In the data rows, 50 means zero.
Some points:
33/41/53/43/48/50/37/59/36/41/39/58/58/68/86/48/43/46/43/30/36/56/53/48/44/31/53/53/64/50/60/87/46/41/52/69/58/43/79/13/40/36/90/46/23/49/47/73/31/64/76/72/36/57/25/33/44/53/31/49/44/62/0/39/77/25/44/48/27
70/40/51/49/62/50/26/59/40/47/56/45/67/46/61/34/37/65/54/46/37/45/20/53/49/59/61/57/50/51/52/22/61/46/50/55/65/59/43/61/49/42/60/58/47/53/59/46/48/76/30/65/55/49/15/42/35/73/48/54/8/77/25/43/64/37/20/34/30
44/52/48/63/34/63/78/27/56/60/58/47/38/56/70/54/72/46/57/27/68/23/45/41/66/67/64/64/39/46/23/68/66/30/41/65/54/29/47/46/72/27/50/54/35/68/12/40/48/50/39/62/60/33/45/53/63/37/67/51/50/68/41/45/43/46/34/51/45
60/66/61/43/50/69/15/56/75/46/40/54/47/58/54/41/41/31/40/54/36/44/36/50/50/52/56/48/46/42/34/56/62/42/49/60/41/39/63/43/45/72/54/65/16/79/51/46/51/66/52/43/58/79/45/72/28/28/75/50/64/46/76/53/40/49/62/71/47
55/69/52/40/59/32/35/44/47/19/44/51/76/40/13/38/61/74/80/44/30/62/62/45/63/30/54/44/21/40/43/49/18/76/46/45/35/57/49/60/51/40/34/55/60/33/51/36/46/43/61/24/52/29/30/50/66/59/62/69/69/36/54/38/46/55/51/61/63
26/33/44/4/59/46/50/41/58/46/68/54/53/30/48/64/59/67/38/48/49/34/41/56/46/57/34/76/40/63/72/66/22/54/56/29/71/46/23/71/68/56/51/53/55/49/64/50/58/28/59/31/75/47/78/63/41/39/47/35/69/73/61/59/20/47/60/56/65
34/47/45/53/52/55/62/11/49/54/49/77/33/57/56/27/49/56/52/42/53/59/83/52/84/50/63/66/65/55/79/30/96/37/66/51/34/49/53/43/25/43/62/33/51/55/59/38/70/36/34/48/31/65/40/63/61/46/42/47/55/66/51/44/57/32/47/55/39
64/41/55/56/50/50/65/71/60/68/43/44/18/62/51/73/54/67/54/56/60/50/52/51/64/50/54/27/58/76/49/41/35/92/33/24/61/52/39/56/50/50/57/47/69/48/44/48/56/26/61/38/36/55/61/48/33/30/66/47/50/73/68/29/40/46/35/67/40
59/46/59/47/56/57/74/48/56/30/26/58/59/52/51/59/46/65/55/62/81/21/61/47/59/9/73/16/53/41/59/30/55/56/42/51/37/32/33/52/57/49/57/43/63/59/57/61/49/51/40/42/57/54/61/42/57/39/25/40/47/56/62/74/66/60/66/57/59
61/57/70/58/39/67/55/32/52/49/66/65/55/43/40/75/57/41/28/78/57/64/45/68/35/51/26/69/49/52/30/39/55/44/49/61/33/58/54/44/52/54/61/26/16/40/45/82/60/39/48/53/41/44/47/53/35/58/56/63/26/36/56/40/63/50/28/65/41
49/33/44/54/62/42/61/71/61/55/55/38/54/62/36/37/52/48/55/63/67/81/52/56/55/45/40/69/46/34/53/44/41/42/51/74/49/31/37/60/56/66/76/33/70/36/55/48/26/72/47/58/32/35/79/40/61/54/47/57/56/67/58/72/54/50/54/50/56
63/43/41/72/40/34/33/54/23/62/26/61/34/29/51/37/52/66/64/66/44/73/49/56/30/37/36/24/53/80/36/77/53/60/48/40/28/55/23/62/46/57/42/60/54/72/50/59/42/38/61/27/53/50/65/57/55/78/45/48/83/48/70/57/38/82/50/35/44
57/21/50/34/40/51/64/65/31/61/50/45/56/36/54/54/35/37/61/49/49/61/58/50/20/55/22/65/41/39/46/67/46/70/44/57/70/39/81/79/28/61/8/66/59/56/48/39/60/59/41/59/61/47/47/47/52/64/63/54/32/20/38/56/59/50/69/75/43
45/64/55/54/52/62/24/60/64/60/53/54/38/47/73/67/46/41/43/42/79/70/36/35/31/47/74/72/45/56/47/25/66/36/40/50/68/58/43/61/59/51/8/53/46/31/40/23/62/13/66/21/49/43/84/50/33/31/58/36/43/31/53/60/48/59/73/43/35
45/55/46/26/55/47/78/69/18/48/46/48/36/46/4/47/46/38/69/52/52/38/52/58/48/53/81/54/61/53/67/73/46/32/42/44/32/56/53/44/48/46/32/61/61/21/62/71/63/68/44/59/50/53/51/51/56/46/50/51/54/43/46/33/39/68/46/23/57
42/62/32/67/66/37/50/47/45/45/51/41/56/46/37/40/49/20/48/64/32/53/50/58/50/62/65/33/63/52/33/38/30/58/69/42/76/43/64/36/55/41/64/15/55/63/50/47/60/39/29/68/61/44/43/48/55/30/30/64/59/30/56/86/60/38/20/19/50
41/52/40/59/17/39/47/59/62/39/54/41/52/39/74/70/56/47/48/40/35/44/44/44/55/45/60/25/53/28/54/60/30/46/65/55/51/55/44/38/48/72/25/53/80/23/64/58/40/60/47/53/43/52/62/67/85/88/53/51/44/40/64/36/46/34/48/55/65
50/59/46/44/59/32/61/33/52/61/42/55/58/57/25/49/47/37/33/55/42/56/27/34/84/58/26/46/58/31/36/46/57/51/62/49/37/64/33/28/44/41/47/71/69/50/35/55/53/46/57/64/55/59/30/32/42/58/36/43/66/59/40/54/42/49/75/56/56
57/67/48/57/59/40/51/39/47/70/56/40/63/58/72/40/66/57/27/46/68/35/79/41/26/85/46/40/56/51/65/42/29/38/44/26/46/68/64/49/44/51/68/64/27/38/63/33/43/85/55/62/53/55/43/45/45/58/49/65/55/33/48/42/48/52/59/46/49
47/50/62/77/42/75/34/55/69/40/77/23/47/67/43/48/33/52/49/36/27/32/55/58/41/58/12/54/40/60/62/40/85/47/51/53/55/68/74/56/63/48/54/45/45/75/43/48/34/41/54/52/46/50/51/43/52/31/50/25/25/36/36/41/51/71/59/30/87
Along one direction, these points spread out more than along any other. Take the direction at right angles to it along which they spread out most. Then take the direction at right angles to both along which they spread out most. Go by this last direction. For each point below, how far along it does it lie, from 0 to 99? 50 is the average, and the first point above lies past it. One standard deviation of the points above along it is 16.
70/40/51/49/62/50/26/59/40/47/56/45/67/46/61/34/37/65/54/46/37/45/20/53/49/59/61/57/50/51/52/22/61/46/50/55/65/59/43/61/49/42/60/58/47/53/59/46/48/76/30/65/55/49/15/42/35/73/48/54/8/77/25/43/64/37/20/34/30 60
49/33/44/54/62/42/61/71/61/55/55/38/54/62/36/37/52/48/55/63/67/81/52/56/55/45/40/69/46/34/53/44/41/42/51/74/49/31/37/60/56/66/76/33/70/36/55/48/26/72/47/58/32/35/79/40/61/54/47/57/56/67/58/72/54/50/54/50/56 45
57/67/48/57/59/40/51/39/47/70/56/40/63/58/72/40/66/57/27/46/68/35/79/41/26/85/46/40/56/51/65/42/29/38/44/26/46/68/64/49/44/51/68/64/27/38/63/33/43/85/55/62/53/55/43/45/45/58/49/65/55/33/48/42/48/52/59/46/49 62
61/57/70/58/39/67/55/32/52/49/66/65/55/43/40/75/57/41/28/78/57/64/45/68/35/51/26/69/49/52/30/39/55/44/49/61/33/58/54/44/52/54/61/26/16/40/45/82/60/39/48/53/41/44/47/53/35/58/56/63/26/36/56/40/63/50/28/65/41 54
47/50/62/77/42/75/34/55/69/40/77/23/47/67/43/48/33/52/49/36/27/32/55/58/41/58/12/54/40/60/62/40/85/47/51/53/55/68/74/56/63/48/54/45/45/75/43/48/34/41/54/52/46/50/51/43/52/31/50/25/25/36/36/41/51/71/59/30/87 61
41/52/40/59/17/39/47/59/62/39/54/41/52/39/74/70/56/47/48/40/35/44/44/44/55/45/60/25/53/28/54/60/30/46/65/55/51/55/44/38/48/72/25/53/80/23/64/58/40/60/47/53/43/52/62/67/85/88/53/51/44/40/64/36/46/34/48/55/65 64
59/46/59/47/56/57/74/48/56/30/26/58/59/52/51/59/46/65/55/62/81/21/61/47/59/9/73/16/53/41/59/30/55/56/42/51/37/32/33/52/57/49/57/43/63/59/57/61/49/51/40/42/57/54/61/42/57/39/25/40/47/56/62/74/66/60/66/57/59 23
